In the data rows, zero lies at 4.5, halfway between 4 and 5.
Here are some points, one per row:
ndarray[4 4 4 5 5 8 9 3 3 5 2 8 7 4 5 5 3 8 7 5 4 5 4 4 4 2 8 5 4 5 8 4]
ndarray[4 5 4 4 6 3 3 4 5 5 5 5 4 3 4 4 3 4 4 3 5 7 4 5 4 2 3 4 6 2 3 5]
ndarray[9 1 6 3 5 4 6 4 6 6 4 5 5 3 8 4 4 4 4 3 5 3 9 4 3 5 3 6 4 4 5 5]
ndarray[4 4 6 3 5 5 3 7 4 3 6 5 5 7 5 9 5 4 4 4 3 4 3 6 9 6 4 6 2 6 3 5]
ndarray[3 2 4 4 3 5 4 4 3 5 4 3 5 9 6 3 4 4 2 4 7 4 5 4 4 2 3 3 4 3 2 4]
ndarray[5 4 2 4 3 3 5 5 7 5 4 6 4 3 3 4 3 4 4 4 3 4 3 5 3 6 4 5 6 4 4 5]
ndarray[4 6 2 4 4 4 4 3 6 4 3 4 4 3 4 5 4 3 4 4 5 3 9 5 4 4 6 4 3 5 3 6]
ndarray[3 3 4 4 4 4 8 4 4 5 3 3 4 9 4 5 5 6 3 5 4 4 6 6 2 3 5 3 5 5 6 5]
ndarray[4 3 5 3 4 5 9 2 6 9 4 5 5 3 3 3 3 5 5 7 5 5 7 7 4 5 5 3 3 4 3 4]
ndarray[5 3 4 3 5 3 3 4 8 4 3 4 5 4 9 4 2 5 4 4 4 3 5 3 3 3 4 3 2 4 5 5]
ndarray[4 3 5 4 5 4 5 2 4 2 6 6 6 3 2 4 6 6 4 4 4 6 3 4 4 3 2 7 4 5 3 4]
ndarray[6 7 5 6 4 7 3 4 6 5 3 3 4 9 4 9 5 8 7 3 3 6 4 4 5 9 4 6 3 6 4 5]
ndarray[2 6 3 5 4 4 4 3 3 5 4 5 4 4 3 4 4 6 4 4 5 4 5 4 3 3 3 3 4 3 4 5]
ndarray[3 5 4 5 3 3 3 7 5 5 3 3 5 5 5 4 3 7 5 6 3 4 3 5 3 3 5 4 2 3 6 4]
ndarray[9 9 3 3 6 5 3 4 4 3 4 5 5 8 3 4 4 4 6 3 2 3 3 5 5 1 4 6 5 4 5 4]
ndarray[3 4 5 2 3 9 3 6 5 5 5 2 5 3 4 5 3 8 4 6 5 4 4 3 5 5 2 4 2 5 8 3]
ndarray[4 4 5 6 5 3 7 4 8 4 7 9 4 3 4 4 5 5 7 6 5 7 6 5 3 3 9 4 4 4 7 6]
ndarray[6 4 2 3 3 3 3 3 3 3 4 3 2 3 5 7 3 4 3 5 3 3 2 4 4 5 3 8 4 6 5 5]
ndarray[8 4 3 4 5 4 3 4 5 3 4 4 5 4 9 4 7 4 4 5 5 4 3 4 4 5 3 3 9 2 3 5]
ndarray[5 5 5 4 6 9 3 6 5 7 5 5 4 3 3 3 5 4 6 3 5 5 5 4 5 3 6 5 5 4 6 5]
ndarray[5 4 5 7 6 4 4 5 8 4 4 3 5 3 7 4 6 6 4 3 3 9 7 3 4 3 5 3 4 4 6 4]
ndarray[4 3 4 5 5 6 5 4 3 4 5 3 6 9 5 3 6 5 4 6 3 3 3 3 3 5 4 7 3 4 3 4]
ndarray[4 6 4 4 3 4 4 4 3 6 4 2 5 2 6 3 4 6 3 4 6 5 3 3 4 4 8 7 3 5 3 4]
ndarray[4 6 4 3 2 3 4 7 4 4 4 5 3 5 3 3 5 4 5 6 5 5 5 5 7 3 4 4 3 2 6 5]
ndarray[4 5 6 7 5 3 3 3 4 4 9 2 4 3 4 4 3 6 6 4 3 4 9 3 4 6 5 4 6 3 2 6]
ndarray[2 2 2 5 4 3 3 5 5 3 4 3 6 3 5 4 3 3 3 6 2 5 5 4 4 5 6 4 3 5 6 3]
ndarray[2 5 4 4 4 4 5 3 2 6 5 3 4 2 6 5 8 4 3 3 3 4 3 4 2 5 6 7 6 8 4 3]
ndarray[4 8 3 9 3 4 5 6 4 5 7 5 7 3 5 3 4 4 4 3 4 6 3 6 3 2 4 7 4 2 4 4]
ndarray[3 5 4 5 5 7 4 4 4 7 5 6 7 5 3 9 3 2 5 5 6 5 4 5 3 9 6 5 4 3 5 3]
ndarray[5 3 3 3 4 4 3 6 2 5 5 3 5 3 4 4 3 4 4 3 3 3 3 5 4 6 6 5 8 6 5 8]
ndarray[4 9 4 4 5 3 4 8 5 3 5 4 4 4 3 4 5 4 5 5 6 4 9 3 9 7 5 3 7 6 3 4]
ndarray[7 4 3 3 5 5 4 9 4 6 3 5 5 3 3 6 7 3 6 3 6 4 3 4 5 5 5 4 9 5 2 5]
ndarray[5 8 5 3 5 3 3 6 3 3 6 4 4 4 3 3 5 3 4 5 2 6 4 6 7 3 5 4 4 1 4 4]
ndarray[4 4 7 3 6 4 3 6 4 5 6 7 6 9 3 7 4 3 3 4 5 3 5 2 3 7 5 3 7 6 4 4]
ndarray[4 4 4 5 5 3 4 5 2 2 6 4 2 4 6 4 7 4 4 5 4 8 4 3 4 3 3 3 5 5 4 5]
ndarray[8 9 2 3 4 5 4 6 5 3 5 4 5 3 6 3 7 5 4 6 6 4 6 2 6 6 3 4 3 4 6 7]
ndarray[4 2 4 3 6 4 2 4 5 4 5 4 5 4 3 7 9 4 3 5 7 2 8 7 4 7 2 3 3 4 3 5]
ndarray[2 3 4 4 4 4 3 4 3 6 6 5 4 6 5 4 4 4 9 5 7 4 4 4 3 4 5 4 4 4 6 4]
ndarray[4 6 5 2 5 3 5 3 3 5 2 6 3 2 3 4 8 3 5 4 3 5 2 8 3 3 4 7 4 3 3 5]
ndarray[5 8 7 4 5 3 4 9 5 4 6 6 6 5 4 4 4 4 5 4 8 4 6 6 7 3 5 4 3 7 4 5]
ndarray[7 3 4 4 6 3 3 4 4 8 5 3 5 5 5 4 6 5 2 4 6 4 3 3 9 3 8 5 5 3 6 5]
ndarray[7 4 7 4 3 3 3 4 4 4 4 9 3 7 5 4 3 4 9 3 4 3 3 5 5 4 9 5 3 5 5 3]
ndarray[3 2 3 4 7 4 6 4 3 3 5 3 5 2 6 3 3 3 3 4 5 5 4 7 3 9 4 4 4 5 8 4]
ndarray[7 7 5 4 4 5 5 2 4 3 5 4 6 5 7 7 8 5 3 5 4 3 4 4 2 6 4 2 7 5 3 4]
ndarray[1 6 6 3 6 4 3 4 6 3 2 5 4 4 5 3 3 4 4 6 7 5 7 4 7 3 3 5 7 3 4 4]
ndarray[2 8 8 4 4 4 4 5 5 4 4 4 4 4 6 7 3 4 3 4 3 3 5 5 9 6 4 4 4 6 6 4]
ndarray[6 4 9 4 5 4 4 5 4 3 2 3 4 4 5 4 4 1 3 5 4 5 3 3 4 5 5 5 3 5 2 6]
ndarray[8 2 3 3 3 4 7 3 9 4 5 3 3 6 3 4 4 3 4 4 6 5 8 4 3 3 5 4 3 4 4 5]
ndarray[3 6 3 6 7 3 9 4 3 6 6 4 4 7 5 9 2 2 4 6 5 3 3 4 3 6 4 7 4 5 6 4]
ndarray[5 3 4 9 6 4 9 5 3 3 5 5 4 7 4 4 4 9 4 6 4 4 4 7 4 4 3 8 4 4 8 5]
ndarray[7 3 4 5 4 4 3 4 3 4 5 3 4 6 9 5 3 5 3 4 4 5 4 5 5 3 4 4 9 7 4 8]
ndarray[3 4 4 2 3 8 3 5 4 6 6 9 5 5 5 6 3 2 7 9 3 4 4 6 5 4 7 5 3 5 2 3]
ndarray[9 4 5 4 2 4 3 4 4 6 3 4 4 3 5 4 4 4 4 5 6 8 4 3 6 4 3 3 3 7 2 5]
ndarray[5 5 9 4 2 4 4 4 3 6 3 4 5 3 3 3 5 4 3 5 3 5 3 5 7 4 3 7 9 2 8 4]
ndarray[4 4 2 6 3 4 4 4 3 4 6 5 3 9 4 3 4 3 4 4 5 4 4 6 4 4 4 4 4 5 7 4]
ndarray[3 5 3 3 6 2 3 5 3 4 3 6 4 5 3 3 5 5 7 3 5 6 3 3 6 2 4 5 4 5 4 5]
ndarray[4 2 4 5 3 4 9 3 3 3 4 4 3 4 4 4 3 6 4 5 6 4 3 2 4 3 5 5 4 3 3 3]
ndarray[2 5 4 4 3 3 3 3 9 3 3 4 3 4 4 5 7 5 4 5 5 4 7 7 4 3 4 5 9 8 4 4]
ndarray[4 4 4 3 8 4 4 3 5 7 4 4 6 4 4 3 4 4 5 7 2 4 3 4 3 6 3 6 4 6 2 3]
ndarray[6 4 6 6 5 3 3 3 7 5 5 4 4 4 4 4 3 6 2 4 3 4 2 4 5 3 5 2 6 4 6 4]
ndarray[4 5 4 4 4 3 9 5 6 4 5 3 3 5 5 5 6 2 4 4 3 4 3 4 4 5 2 3 6 5 4 5]
ndarray[3 5 5 5 3 3 3 5 4 3 5 5 1 3 4 5 3 7 2 4 9 3 5 4 3 4 4 4 3 4 7 3]
ndarray[3 3 3 8 5 9 4 3 5 9 5 9 7 4 4 5 5 5 4 3 4 3 4 4 3 4 3 3 4 4 6 4]
ndarray[9 4 4 4 4 3 4 3 4 3 4 4 4 3 2 4 4 3 8 4 8 4 7 5 3 5 5 4 3 5 6 3]
ndarray[5 3 5 4 4 4 4 3 4 4 6 3 5 2 3 4 4 3 2 4 5 8 4 6 4 3 3 2 4 5 4 5]
ndarray[5 4 5 9 6 5 2 5 4 6 6 4 5 4 3 4 5 5 5 6 4 4 4 5 6 4 2 5 3 6 8 5]
ndarray[4 2 4 6 3 3 5 4 3 3 4 7 4 3 4 7 4 6 8 4 4 4 5 3 3 6 4 4 3 5 5 3]
ndarray[2 3 4 4 3 3 5 5 9 3 6 3 3 5 4 4 4 3 4 5 2 3 5 4 4 3 4 5 5 3 3 5]
ndarray[4 5 5 7 4 8 4 6 4 3 5 7 3 2 4 3 4 7 4 4 4 4 4 7 6 9 6 3 4 5 2 3]
ndarray[5 4 4 6 7 5 3 5 4 4 3 4 5 3 3 5 3 5 4 6 5 5 4 5 3 3 8 4 3 5 4 4]
ndarray[3 3 7 4 9 4 5 3 4 6 5 3 6 4 4 4 3 5 5 4 4 4 3 4 3 4 4 5 2 4 6 3]
ndarray[5 9 4 3 4 5 4 7 5 7 3 3 4 4 7 3 3 3 3 3 4 6 7 3 6 3 3 4 3 5 3 4]
ndarray[3 3 4 2 5 4 3 4 3 5 2 6 6 4 4 4 8 3 6 4 4 5 3 4 6 7 5 6 4 4 4 7]
ndarray[3 5 4 6 4 8 7 3 3 3 6 3 6 4 5 4 4 4 6 4 7 5 3 5 4 2 4 4 3 5 2 4]
ndarray[6 4 7 6 3 3 3 3 4 7 4 3 4 4 5 5 6 6 2 4 6 4 3 5 3 5 5 4 4 6 9 6]
There is one direction along which these points spread out most. Take the direction at right angles to it along which they spread out most. Then take the direction at right angles to both along which they spread out most. Go by this last direction. How far along it is each point below, from 0 to 99? The average is 50, and the first point in the table lies past the average. One standard deviation of the points above along it is 16.
ndarray[4 4 7 3 6 4 3 6 4 5 6 7 6 9 3 7 4 3 3 4 5 3 5 2 3 7 5 3 7 6 4 4] 28
ndarray[7 3 4 5 4 4 3 4 3 4 5 3 4 6 9 5 3 5 3 4 4 5 4 5 5 3 4 4 9 7 4 8] 21
ndarray[3 2 4 4 3 5 4 4 3 5 4 3 5 9 6 3 4 4 2 4 7 4 5 4 4 2 3 3 4 3 2 4] 42
ndarray[6 4 9 4 5 4 4 5 4 3 2 3 4 4 5 4 4 1 3 5 4 5 3 3 4 5 5 5 3 5 2 6] 38
ndarray[5 8 7 4 5 3 4 9 5 4 6 6 6 5 4 4 4 4 5 4 8 4 6 6 7 3 5 4 3 7 4 5] 80
ndarray[5 4 5 9 6 5 2 5 4 6 6 4 5 4 3 4 5 5 5 6 4 4 4 5 6 4 2 5 3 6 8 5] 53
ndarray[5 5 9 4 2 4 4 4 3 6 3 4 5 3 3 3 5 4 3 5 3 5 3 5 7 4 3 7 9 2 8 4] 43
ndarray[3 5 4 5 3 3 3 7 5 5 3 3 5 5 5 4 3 7 5 6 3 4 3 5 3 3 5 4 2 3 6 4] 61
ndarray[9 9 3 3 6 5 3 4 4 3 4 5 5 8 3 4 4 4 6 3 2 3 3 5 5 1 4 6 5 4 5 4] 49
ndarray[4 4 5 6 5 3 7 4 8 4 7 9 4 3 4 4 5 5 7 6 5 7 6 5 3 3 9 4 4 4 7 6] 91
ndarray[4 4 4 5 5 8 9 3 3 5 2 8 7 4 5 5 3 8 7 5 4 5 4 4 4 2 8 5 4 5 8 4] 70
ndarray[4 5 4 4 4 3 9 5 6 4 5 3 3 5 5 5 6 2 4 4 3 4 3 4 4 5 2 3 6 5 4 5] 30
ndarray[5 4 4 6 7 5 3 5 4 4 3 4 5 3 3 5 3 5 4 6 5 5 4 5 3 3 8 4 3 5 4 4] 62
